One turn sends every row of this set to another row. A few are shown first. Where does it send the rows asked after them?
Q417: [ 11 -27 -14   2  -2  12  -5 -18   1   0   2 -27   6 -12 -21   4   5 -23
 -12  -6   1   3   8  12   4   8  -9 -35  11 -16 -37 -10  -8]
Q793: [  9 -28 -14   3  -5  11  -2 -16   0  -1   5 -28   5  -7 -20   5   4 -22
  -9  -7   4   5  11  14   1   7  -5 -35  11 -13 -39 -12  -2]
Q486: [ -4  -3 -10   3 -13   3  -7   8 -25 -12  -9  19  21   1 -10  23  22  18
  13 -30   2  -5  -7  12 -22  10 -20  -5 -15   1 -30  -4  -9]
Q964: [ -4  -9 -13   0   5   4  -7   0 -18  -8  -2  13  25  -4  -1  23  15  23
  16 -39  -3 -21   1   3 -17  14 -20  -9 -12  11 -22   1 -12]
Q192: [  0   3   4 -10 -12  -4   7  -8  16   8  -6  -8 -14  12  23 -20 -20 -19
  -2 -23 -19 -13 -20  -9   4 -12  -6  11  11   7   5  -9 -32]
Q405: [ -3  -2  14 -15  -8  -9  -8 -25  12  31 -10  11 -23   3  17 -10 -28  -7
  14   5   1 -17  14   4   5  21 -16  13  -1 -11 -13   7   1]
Q943: [ -1   9   7  -7 -29  -6   9   1   8   3 -10  -2 -19  19  16 -20 -15 -23
  -4 -16 -13   2 -27   0  -2 -15  -3  14   7   0  -4 -14 -26]
Q244: [ -6   6   5  -6 -25  -6  15  -1   9   5  -1  -5 -19  24  21 -20 -20 -19
   2 -21 -10   1 -18   0  -4 -15   3  11   8   7  -3 -15 -20]
Q603: [  0   3  16 -14 -19  -8 -11 -21   8  29 -18  15 -24   3  10 -10 -22 -12
   9  13   1  -9   5   8   5  19 -20  17  -2 -21 -17   5   0]
Q940: [  2   7   6 -10 -20  -4   4  -4  13   6 -13  -4 -16  11  17 -20 -15 -22
  -7 -17 -19  -6 -28  -5   3 -13  -9  14   9  -1   2 -11 -34]
Q253: [  0  19  15  13   6  18  17 -14 -15  11  -6   6   4   2  10  -6  33  15
   3  -6  11 -13  10   6   0  23  24 -23   0  26 -16   4 -27]
Q451: [ -4   3  16 -12 -22 -10  -6 -20   6  28 -13  15 -26   8  12 -10 -24 -11
  13  11   5  -5  10  11   1  18 -15  17  -3 -17 -19   2   6]
Q545: [  0  24  17  15  -5  17  18  -8 -20   8 -10  10   2   6   4  -5  37  12
   1  -1  14  -2   5  12  -4  22  24 -20  -1  19 -22   0 -24]
Q273: [ -5   3   4  -8 -15  -5  13  -6  14   6   1  -8 -16  20  25 -20 -23 -17
   3 -26 -14 -10 -14  -5   0 -13   2   9  10  12   2 -12 -23]
Q428: [  1  -8 -12  -1   3   5 -13   0 -17  -7 -11  14  25 -10  -6  22  19  20
  10 -35  -7 -21  -7   2 -14  14 -27  -7 -12   3 -21   3 -20]
Q980: [ -7  -6 -12   3  -5   2  -3   5 -22 -11  -1  16  21   3  -4  23  17  22
  18 -36   2 -11   1   9 -22  11 -16  -8 -14   9 -28  -3  -5]
Q496: [  9 -29 -15   2  -1  11  -2 -18   1   0   6 -29   6  -8 -18   4   3 -21
  -9  -9   3   2  12  12   2   7  -5 -36  12 -11 -37 -11  -3]
Q758: [  6  26  18  13  -7  19  11  -8 -19   8 -19  12   3  -1  -1  -6  42   8
  -5   4   9  -2  -5  12  -1  22  16 -17  -2  11 -20   2 -33]
Q723: [ 11 -27 -14   2  -5  11  -4 -16  -1  -1   3 -27   5  -9 -22   5   5 -23
 -11  -6   3   5   8  14   2   7  -6 -35  11 -16 -39 -12  -5]
Q323: [ -6   0  14 -13 -15  -9  -4 -22   9  29  -8  12 -25   9  17 -10 -27  -7
  17   7   6 -11  16   8   2  19 -13  14  -2 -11 -16   4   8]
Q973: [  2  -4 -10   1  -7   4 -13   5 -22 -10 -15  18  23  -8 -11  23  24  17
   7 -29  -5 -11 -12   8 -17  12 -27  -4 -14  -3 -26  -1 -18]
Q492: [ 11 -29 -15   1   0  12  -4 -19   2   0   4 -29   6 -11 -19   5   3 -22
 -11  -8   1   0  10  11   4   8  -7 -36  12 -12 -36 -10  -6]
Q200: [  1   0  14 -16 -11  -8 -12 -25  11  31 -16  12 -23   0  14 -10 -24  -9
   9   9  -1 -16   8   4   7  20 -21  16  -1 -17 -13   7  -3]
Q38: [  6  18  14  10  11  19  10 -17 -11  12 -13   6   7  -6   8  -6  35  14
  -2  -5   5 -19   4   1   5  25  16 -21   2  21 -12   8 -37]
Q560: [  8  22  17  10   3  19   6 -12 -15  11 -21   9   6  -8   1  -6  40  10
  -8   1   4 -12  -4   5   4  24  11 -18   0  12 -15   6 -41]

Q943 -> Q273
Q545 -> Q38
Now these:
Q603 -> Q323
Q492 -> Q723
Q964 -> Q973

